X =
[[-1.12 -2.04  0.90  1.09 -1.99 -4.53 -1.98 -1.59  0.11  3.27 -1.88 -0.45
  -2.44  1.27]
 [ 0.55 -4.20  1.82  3.64  0.24 -0.74 -2.26 -1.60  0.67  2.45 -3.84 -0.23
  -1.47  3.03]
 [-0.04 -0.09  0.06  0.05  0.01 -0.05 -0.02 -0.05  0.01  0.08 -0.09 -0.02
  -0.03  0.07]
 [ 0.31 -1.04  0.47  1.01  0.31  0.43 -0.44 -0.27  0.20  0.27 -0.96  0.00
  -0.13  0.75]
 [-0.97 -1.43  0.57  0.63 -1.66 -3.71 -1.48 -1.22  0.04  2.55 -1.27 -0.37
  -1.88  0.82]
 [-0.39 -0.69  0.31  0.37 -0.69 -1.54 -0.67 -0.53  0.04  1.13 -0.63 -0.16
  -0.82  0.42]
 [ 0.75 -1.80  0.78  1.79  0.86  1.21 -0.67 -0.40  0.38  0.24 -1.61  0.00
   0.00  1.34]
 [ 0.06  0.62 -0.27 -0.49  0.20  0.60  0.43  0.34 -0.02 -0.63  0.62  0.11
   0.44 -0.40]
 [ 1.48 -2.31  1.01  2.56  1.91  3.08 -0.48 -0.16  0.59 -0.44 -2.04  0.18
   0.70  1.79]
 [ 0.32 -6.35  2.74  5.25 -0.41 -2.62 -3.74 -2.70  0.97  4.46 -5.84 -0.48
  -2.82  4.42]
 [-0.05  0.92 -0.40 -0.78  0.04  0.29  0.50  0.34 -0.15 -0.52  0.80  0.08
   0.38 -0.65]
 [-1.01  1.51 -0.67 -1.68 -1.32 -2.24  0.28  0.11 -0.40  0.39  1.29 -0.12
  -0.51 -1.22]
 [ 0.75  4.14 -1.77 -3.01  1.74  4.63  3.07  2.37 -0.48 -4.37  3.80  0.58
   3.06 -2.77]]
X[0, -14]: -1.12
X[3, 9]: 0.27
X[-10, -6]: 0.20
X[:, 4]: [-1.99, 0.24, 0.01, 0.31, -1.66, -0.69, 0.86, 0.20, 1.91, -0.41, 0.04, -1.32, 1.74]
X[6]: [0.75, -1.80, 0.78, 1.79, 0.86, 1.21, -0.67, -0.40, 0.38, 0.24, -1.61, 0.00, 0.00, 1.34]
X[5, -5]: 1.13
X[-9]: [-0.97, -1.43, 0.57, 0.63, -1.66, -3.71, -1.48, -1.22, 0.04, 2.55, -1.27, -0.37, -1.88, 0.82]
X[0, -1]: 1.27
X[-9, -4]: -1.27
X[0, 9]: 3.27
X[12, 4]: 1.74
X[3, 12]: -0.13
X[-11, -10]: 0.01
X[-5, 4]: 1.91
X[-8, -4]: -0.63
X[:, 11]: [-0.45, -0.23, -0.02, 0.00, -0.37, -0.16, 0.00, 0.11, 0.18, -0.48, 0.08, -0.12, 0.58]
X[-4, -14]: 0.32
X[-12, 7]: -1.60
X[-4, -7]: -2.70
X[8, 3]: 2.56
X[11, -11]: -1.68
X[12, 9]: -4.37
X[:, 9]: [3.27, 2.45, 0.08, 0.27, 2.55, 1.13, 0.24, -0.63, -0.44, 4.46, -0.52, 0.39, -4.37]
X[-10]: [0.31, -1.04, 0.47, 1.01, 0.31, 0.43, -0.44, -0.27, 0.20, 0.27, -0.96, 0.00, -0.13, 0.75]
X[:, -13]: [-2.04, -4.20, -0.09, -1.04, -1.43, -0.69, -1.80, 0.62, -2.31, -6.35, 0.92, 1.51, 4.14]
X[-1, 6]: 3.07
X[-10, -3]: 0.00
X[6, -7]: -0.40
X[5, 7]: -0.53
X[:, 12]: [-2.44, -1.47, -0.03, -0.13, -1.88, -0.82, 0.00, 0.44, 0.70, -2.82, 0.38, -0.51, 3.06]
X[6, -3]: 0.00
X[:, 5]: [-4.53, -0.74, -0.05, 0.43, -3.71, -1.54, 1.21, 0.60, 3.08, -2.62, 0.29, -2.24, 4.63]
X[-1]: [0.75, 4.14, -1.77, -3.01, 1.74, 4.63, 3.07, 2.37, -0.48, -4.37, 3.80, 0.58, 3.06, -2.77]
X[7, -1]: -0.40
X[11, -4]: 1.29

grid =
484	881	573	650	775	476	394	609	515	722	718	239	745
744	374	662	747	349	678	701	177	199	318	361	270	281
704	591	295	582	544	546	259	339	184	429	371	194	744
671	65	763	767	72	391	759	711	621	90	468	575	85
grid[0][0]	484
grid[3]	[671, 65, 763, 767, 72, 391, 759, 711, 621, 90, 468, 575, 85]
grid[2][1]	591
grid[:, 4]	[775, 349, 544, 72]
grid[:, 12]	[745, 281, 744, 85]
grid[1][5]	678
grid[0][4]	775
grid[3][3]	767
grid[3][11]	575
grid[0]	[484, 881, 573, 650, 775, 476, 394, 609, 515, 722, 718, 239, 745]
grid[:, 9]	[722, 318, 429, 90]
grid[3][7]	711
grid[2][10]	371
grid[2][4]	544
grid[0][8]	515
grid[2]	[704, 591, 295, 582, 544, 546, 259, 339, 184, 429, 371, 194, 744]
